What is the hidden score of each row? Scores go from 0 to 30, and 15 is about the middle. The score is a weighted sum of the row's numbers plus the product of two more (or one squared), each taken from its middle value.
[ 0.  -0.2 -0.1  0.2 -0.3  0.1  0.2 -0.5 -0.7 -0.4  0.3 -0.5  0.2  0.
 -0.1 -0.5  0.8  0.1] >> 14
[ 0.5  0.7  0.2  1.1 -0.8  0.1  0.9 -0.2  0.4  0.6  0.4  0.6 -0.5 -1.1
 -0.6  0.2  0.2  0. ] >> 13
[ 0.9  0.   0.1 -0.7  1.8  0.5 -0.6  1.   0.3 -1.2  0.7  0.1 -1.7 -0.6
  0.7  0.9  1.5  1.5] >> 14
[ 0.3  0.8  0.3  0.8 -0.7  0.2  1.3  0.1 -0.1  0.1 -0.5  0.2 -0.5  0.1
 -0.1  0.5 -0.1 -0.6] >> 13
[ 0.3 -1.5 -0.1  0.1  0.  -1.1 -0.1  0.2 -0.1  0.1  0.2 -0.7  0.4  0.6
 -0.1 -1.  -0.3  0.4] >> 21
[-1.4 -1.5 -0.5 -0.8 -0.4 -1.6 -1.2  1.2  1.3  1.  -0.6 -0.3  1.2 -0.4
  0.6  0.2 -0.8 -0.3] >> 21
[-0.7 -1.3 -0.3 -0.3 -0.6 -0.3  0.2 -0.6 -0.2  0.2  0.3 -0.9  0.6  1.
 -0.7 -0.2 -0.6 -0.7] >> 22
[ 1.1 -0.3  0.5  0.5  1.1 -0.3  0.4  0.1  0.2 -0.6  0.1 -0.5 -1.7  0.
  0.3 -0.1  0.   0.5] >> 11
[-0.6 -1.7 -0.7 -1.3  0.6 -1.1 -1.2  1.   1.8  1.  -0.4 -0.1  0.1 -0.9
  0.9 -0.4 -0.1  0.6] >> 21
[-0.3  0.4 -1.  -0.7 -0.1  0.3 -1.2  0.3  0.3 -0.3  0.2  0.2  0.7  0.8
 -0.4 -0.4  0.4  0.6] >> 17
[-0.2  0.6  0.1  0.6 -0.7  0.   0.2 -0.3 -0.7  0.5  0.1 -0.4  0.9  0.2
 -0.7 -0.2 -1.2 -0.9] >> 10
[-0.2  0.3 -0.9  0.6 -0.7  0.   1.3 -0.7 -0.3  0.9 -0.7  0.8  1.  -0.3
 -0.5 -0.7  0.3 -0.2] >> 15
[-0.6  0.2 -0.8  0.9 -1.2 -0.1  1.1 -1.3 -0.8  1.1 -0.7  1.   0.5 -0.3
 -0.7  0.2 -0.9 -0.8] >> 16
[-0.1 -2.8 -0.3 -2.5  1.9 -0.5 -2.   2.2  0.9 -0.1  0.2 -0.4 -0.1 -1.5
  2.   0.2  0.9  2.1] >> 22
[-1.1 -1.   0.3  0.3 -1.  -1.8  1.  -0.7  0.8  1.7 -1.3  0.4  1.4 -0.5
  0.1 -0.1 -0.8 -1.2] >> 22
[-0.9 -1.3  0.  -1.1  1.4  0.6 -0.9  1.1 -0.1 -0.5  0.1 -0.4 -0.1 -0.4
  1.3  0.1  0.9  1.1] >> 15
[-0.7  1.5 -0.4  0.7 -1.8  0.6  1.6 -1.  -1.2  1.3 -0.9  0.4  1.  -0.1
 -1.1  0.4 -0.7 -1. ] >> 13
[ 0.1 -0.2  1.1  0.3  0.1  0.1  1.  -0.6 -0.4 -0.8 -0.1 -0.1 -0.3  0.5
 -0.4 -0.1 -0.3 -0.7] >> 11
[ 0.3  0.3  1.2  1.2 -0.8 -0.2  0.  -1.7 -0.3 -1.5  0.7 -1.5  0.8  2.5
 -1.   0.  -0.1 -1.3] >> 15
[ 1.4  0.5  0.9  1.   0.   1.4  0.6 -1.2 -1.2 -1.5  0.9 -0.7 -0.5  1.5
 -0.7  0.6  1.4  0.3] >> 13
[ 0.3 -1.3  0.4 -0.7  0.7 -1.2 -0.8  0.3  0.7 -0.4  0.3 -0.7 -0.5  0.4
  0.7 -0.6  0.3  0.8] >> 19
[-0.6  1.2 -0.4  0.9 -1.   1.1  0.9 -1.4 -1.7  0.2 -0.6  0.2  1.   1.2
 -1.6  0.1 -0.7 -1.1] >> 11
[ 0.6  0.   1.   0.5  0.7  0.8  0.4  0.3  0.1 -0.3  0.1 -0.3 -1.  -0.4
  0.2  0.4 -0.2  0.4] >> 8
[-0.5 -0.2  0.6  0.6 -0.2  0.2  0.1  0.3 -0.7 -0.3  0.8  0.5 -0.8  1.
 -0.3  0.1  0.2 -0.7] >> 13
[-1.3 -0.3 -2.8 -1.1 -0.2 -1.7 -0.2  1.   0.1  2.  -1.   0.3  0.6 -1.9
  0.9 -1.1 -0.4  0.3] >> 20
[ 0.8  0.8  0.1  0.6  1.6  1.  -1.3  0.3  0.6 -2.2  1.5  0.2 -1.3  1.2
  0.1 -0.5  1.2  1.2] >> 13
[ 0.   1.   0.2  1.4 -1.3  0.6  1.1 -1.2 -0.8 -0.2 -0.5 -0.1  1.2  0.9
 -1.3  0.9 -0.3 -1.3] >> 12
[ 0.3  0.6  0.8  2.1  0.4  0.7  0.6 -1.5 -1.  -2.1  0.6 -0.3  0.1  2.3
 -1.5  0.9  0.1 -0.5] >> 11
[ 0.5  0.6  0.   1.1  0.7  1.7 -0.2  0.3 -0.3 -0.8  0.1 -0.1 -0.1  0.3
 -0.2  0.3  1.  -0.1] >> 10
[ 1.2  0.1 -1.  -0.3  1.5  1.8 -1.6  2.  -1.1 -0.7  0.5  0.6 -1.3 -1.8
  0.7 -0.7  1.2  2.2] >> 9
[ 0.5 -0.4 -1.  -1.3  1.7  1.3 -1.2  2.  -0.1 -1.   0.  -0.1 -1.6 -1.3
  1.4 -1.3  0.6  2.4] >> 5
[ 1.2  1.2  1.5  1.5  0.   0.4  0.5 -1.6  0.  -1.2  1.  -0.4  0.3  1.5
 -1.1  0.5  0.7 -0.8] >> 16
[ 0.9  0.1  0.4 -0.5  1.2  0.1 -0.4  0.9  1.3 -0.8  0.9  0.3 -0.7  0.
  1.  -0.2 -0.1  2. ] >> 10
[-1.6  0.9 -0.1  0.1 -1.6 -0.6  0.7 -1.1 -0.8  0.8 -0.2  0.2  1.3  0.6
 -1.2  0.  -1.  -2.1] >> 17
[ 1.   1.5  0.5  0.7  0.8  1.2  1.4 -0.1 -0.2 -0.7 -0.3  0.7 -2.4 -0.5
 -0.3  0.3  1.3  0.4] >> 26
[ 0.8  1.7 -0.1  0.7 -2.   1.3  0.8 -0.5 -0.3  0.6 -1.   0.8  1.2 -0.6
 -0.7  1.   0.  -0.7] >> 9
[ 0.   2.2  0.6  2.2 -1.   1.7  1.4 -2.  -0.4  0.  -0.6  0.2  0.   0.7
 -1.2  0.9  0.  -1.4] >> 18
[-1.2 -0.2 -0.3  0.   0.  -1.1  0.5 -0.3  0.1  1.  -0.5  0.2  0.8 -0.4
  0.  -0.4  0.  -0.9] >> 25
[ 0.4  0.9 -0.1  1.4 -0.4  1.   0.3  0.  -0.3  0.4 -0.2  0.4  0.6 -0.5
 -0.4  0.4  0.5 -0.2] >> 10
[ 0.2  0.6 -1.8 -0.6 -0.4  1.3 -0.7  0.4  0.1  0.3  0.2  1.1  0.3 -0.8
  0.  -0.7  0.5  0.7] >> 11
[ 0.7  0.3 -0.6 -0.8  1.7  1.2 -0.9  1.5  0.5  0.3  0.4  0.8 -1.8 -1.4
  1.7 -0.1  1.7  1.8] >> 19
[-0.5  1.4  0.   2.  -0.5 -0.2  2.1 -1.5 -0.3  0.8 -0.4  0.8  0.5  0.
 -1.3  0.8 -0.4 -1.3] >> 14
[-0.2  0.1  0.   0.2  0.2 -0.4  0.1 -0.2  0.2  0.2  0.9 -0.2  0.2  0.9
 -0.2  0.4  0.6 -0.4] >> 21
[ 1.6  0.1  0.9  0.2  0.4  1.3 -0.2 -0.5 -0.8 -1.3  0.3 -1.2 -0.2  1.2
  0.  -0.2  0.4  0.3] >> 8
[ 0.7  1.1 -0.2  1.5  0.4  1.5  0.8  0.5 -0.5 -0.5  0.1 -0.1 -1.3  0.3
 -0.1  0.7  0.8  0.8] >> 13
[ 1.  -1.  -0.7 -1.9  1.5  0.8 -0.8  2.   0.4  0.6 -1.5 -0.3 -0.6 -3.
  2.  -0.4 -0.1  2.1] >> 6
[ 0.7 -0.5  1.3  0.1  0.4  0.4 -0.2  0.6  0.  -0.7  1.2 -0.3 -1.7  0.3
 -0.1 -0.1 -0.3  0.3] >> 9
[-0.6 -0.1 -0.6 -1.2 -0.9 -0.4 -0.5 -0.3  0.8  1.5 -0.5  0.1  1.1  0.1
  0.2  0.  -0.7 -0.4] >> 20
[ 0.9 -0.5 -0.7 -0.5  1.5  1.  -1.5  0.8 -0.1 -0.7 -0.1  0.1  0.1 -0.2
  1.2  0.2  0.9  1.7] >> 14
[-0.2  0.5  0.4  1.  -1.5 -0.1  0.8 -1.8 -1.3  0.1 -0.3  0.3  0.2  0.3
 -0.9  0.7 -0.2 -0.5] >> 17
[ 0.6  0.2  0.7  0.9  0.8  0.9  0.8 -0.9  0.3 -0.2 -0.3  0.5 -0.4  0.2
 -0.3 -0.5 -0.3  0.3] >> 11
[ 1.3  0.8  1.3  1.5  0.2  0.4  0.2 -0.8 -0.5 -1.2  0.3 -0.2 -1.2  1.6
 -0.9  1.   0.5 -0.7] >> 12
[-0.3 -0.4 -0.1 -0.9 -0.2 -1.6  0.6  0.   1.   1.5 -0.7  0.3  1.2 -0.7
 -0.5 -0.4 -1.6  0. ] >> 17
[ 0.3  1.2  1.   0.7  0.1  0.7  0.3  0.3 -0.4  0.1  0.4  1.3 -1.   0.
 -0.6  0.5  0.   0.5] >> 10
[ 1.3  0.3  1.  -0.4  1.3  0.6 -0.9  0.7  1.  -1.6  0.2 -0.3 -2.2  0.4
  1.   0.   0.9  1.6] >> 20
[ 0.2  1.8 -0.6  0.4 -0.3 -1.1 -0.2 -0.5  0.9 -0.9  1.5  0.6 -0.5  1.
 -0.6  0.1 -0.4 -0.2] >> 14
[ 0.9 -2.1 -0.9 -2.2  1.7 -0.2 -2.6  2.   0.4  0.   0.6 -0.7 -0.3 -1.6
  2.1 -0.2  1.1  1.5] >> 18
[-1.3  0.6  0.2 -0.1 -1.4 -0.9  0.4 -0.4 -0.1  0.9 -0.5 -0.2  1.5 -0.3
 -0.7  0.6 -1.3 -1.4] >> 14
[ 1.   0.5 -0.3  1.3 -0.6  0.9  1.5 -0.4 -1.2  0.7 -0.5  0.4  0.1 -0.4
 -1.  -0.1  0.2  0.3] >> 17
[ 1.   0.2  0.9  0.7  0.2  1.   0.2  0.  -1.2 -2.   1.  -1.  -1.1  1.1
 -0.4 -0.6  1.6  0.2] >> 14
[ 0.4 -0.6  0.6  0.   0.5  0.1  0.1 -0.1  1.1 -0.7  0.6  0.5 -0.5  0.9
  0.5  0.1  0.3  0.6] >> 15
[-0.4  0.   0.4 -0.2 -1.3  0.4  0.3 -0.7 -0.4 -0.2 -0.1  0.1  1.2  0.3
 -0.6  0.2  0.1 -0.8] >> 12
[-0.3 -0.1  0.1 -0.1  0.2  0.1  0.4  0.9  0.7  0.6  0.1  0.1 -0.5 -0.3
  0.3 -0.2  0.3  0.1] >> 20
[ 0.8  1.   0.6  1.   0.   0.5  0.5 -0.8 -0.7 -0.8  0.7  0.  -0.4  0.8
 -0.9 -0.4  0.2  0.2] >> 10
[ 0.2 -0.6 -0.1 -0.1  0.  -0.4  0.4 -0.1 -0.3  0.   0.  -0.1  0.6  0.2
 -0.6 -0.4 -0.2  0.5] >> 18
[ 0.3 -0.6 -0.3 -0.6 -0.3  1.  -1.2 -0.4 -0.2 -1.1 -0.7 -0.5  0.   0.
 -0.2 -0.3  0.8  0.6] >> 12
[-0.3  0.2  0.5 -0.5  0.7 -0.6 -0.1 -0.2  0.7  0.8  0.1 -0.2 -0.4 -1.
  1.  -0.4 -0.4  0.1] >> 24
[-1.8 -1.1  0.  -0.6 -1.3 -1.8  0.4 -0.8  0.6  1.3 -0.8  0.2  1.9 -0.5
 -0.5  0.6 -1.5 -1.9] >> 17
[ 0.7  2.5  0.2  2.  -1.4  1.6  0.9 -1.6 -1.4  0.2 -0.4  0.9  0.   0.9
 -1.4  0.2  0.  -0.6] >> 9
[-0.3 -0.2  0.1 -1.1  0.1 -0.7 -0.6  0.7  1.   0.6  0.2 -0.8  0.1 -0.8
  0.3 -0.3 -0.1  0.1] >> 20
[ 0.  -0.5 -0.8 -1.   1.7 -0.2 -1.   1.2  1.8  0.   0.4  0.  -0.9 -1.2
  1.1 -0.8  0.3  1.5] >> 17
[ 1.8 -1.1  0.1 -1.1  2.2  0.1 -2.1  1.8  1.1 -0.6  0.7 -0.9 -2.2 -0.8
  2.2 -0.4  1.5  1.6] >> 18
[ 1.  -0.2 -0.3  0.3  1.1 -0.3 -0.1  1.  -0.5 -1.6  0.7  0.1 -1.6  0.9
  0.1  0.   0.7  0.6] >> 13
[ 0.   1.3  0.7  1.3 -0.3  0.9  1.  -0.7 -0.4 -0.8  0.2  0.6 -0.5  0.6
 -0.7  1.   0.8 -0.8] >> 16
[-0.1  1.6  0.2  1.2 -0.6  0.6  0.9 -0.9 -0.6  0.3  0.3  0.5 -0.2 -0.8
 -0.6  0.5 -0.1 -1.1] >> 9
[-1.4 -0.2 -0.8 -1.  -1.8 -1.6  0.7 -0.5 -0.3  1.9 -0.4  0.4  2.1 -0.5
 -0.5 -0.2 -1.5 -1.6] >> 17
[-0.8 -0.4  0.1 -0.1 -0.2 -2.   0.6  0.4  0.8  1.9  0.1  0.6  0.7 -1.3
  0.3  0.4 -1.  -0.1] >> 20
[-0.8 -1.3 -0.3 -1.3 -0.7 -1.9 -0.7  0.   1.   0.3  0.   0.1  1.2  0.4
  0.1  0.4 -0.3  0. ] >> 26
[ 0.8 -0.2  1.1  0.7  0.2  0.6  0.4 -0.1 -0.7 -1.4  1.1 -0.8 -0.5  1.5
 -0.8  0.3  1.  -0.2] >> 14
[-0.4 -2.   0.  -1.6  1.2 -0.8 -1.3  1.6  1.8  0.7 -0.5 -0.4  0.3 -1.8
  2.4  0.7 -0.1  1.4] >> 17
[-0.5 -0.6  0.4  0.1 -0.2 -1.1  0.  -0.2  0.3 -0.2  0.   0.2  0.7  0.6
 -0.3  0.2 -0.1 -0.4] >> 16
[ 0.7  0.3 -0.4  0.3  0.5  0.5  0.6  0.   0.   0.9 -0.2  1.1  0.6 -0.8
 -0.3  0.7  0.2 -0.4] >> 12
[ 0.2  0.2  1.1 -0.1 -0.1  0.4  0.1  0.6 -0.4  0.  -0.6  0.7 -0.2 -0.1
 -0.2  0.2 -0.3  0. ] >> 9
[-0.7  0.  -0.4  0.7 -1.   0.   0.6 -0.9 -0.4  0.8 -0.5 -0.2  1.5  0.6
 -0.5 -0.1 -0.7 -1.1] >> 14
[-0.3  0.5  0.3  1.  -0.9  0.7  0.7 -1.5 -1.1  0.2 -0.7 -0.1  0.6  0.3
 -1.5 -0.2  0.4 -1.2] >> 16
[ 0.1  0.   0.6 -0.7 -0.4 -0.3  0.2 -0.2 -0.7 -0.1 -0.3 -0.5 -0.6  0.2
  0.  -0.1 -0.9  0.7] >> 14
[ 0.9  0.8  0.   1.2  0.   1.2  0.5  0.8 -0.1 -0.6  0.  -0.1 -1.3  0.5
 -0.4  0.3  1.3  0.7] >> 15
[ 0.2  0.1 -0.1  0.6  0.3  0.3 -0.2  0.5  0.6 -0.8 -0.4 -0.1 -0.2  0.5
  0.3  0.2  0.6  0. ] >> 16
[ 0.5 -0.7  0.2 -0.4  0.6 -0.8 -0.2  1.1  0.4 -1.5  1.4 -0.8 -0.6  0.6
  0.7  0.4  0.5  1.3] >> 21
[ 0.4  0.3  1.3  0.4  0.8  0.7  0.  -0.4  0.3 -1.4  0.8 -0.7 -1.5  0.5
  0.  -0.1  1.2  0.5] >> 27
[ 0.6  0.2  0.4 -0.1 -0.8  1.   0.5 -1.  -0.9 -0.3  0.  -0.3 -0.2  0.5
 -1.2 -0.6 -0.4 -0.1] >> 10
[ 1.1 -0.2 -1.2 -1.6  1.   0.  -1.8  1.9  0.6 -0.5 -0.1 -0.2 -1.5 -1.8
  1.7 -0.7  0.9  1.9] >> 11
[-0.6 -1.4 -1.  -0.9 -1.4 -1.4 -0.2  0.4  0.6  2.5 -0.8  0.5  1.3 -1.9
  0.6  0.3 -0.5 -0.4] >> 28
[ 1.4  0.2  0.9  0.9  0.3  0.8  0.1 -0.7 -1.2 -1.6  0.6 -0.4 -0.6  2.3
 -0.5  0.5  0.5  0.2] >> 13
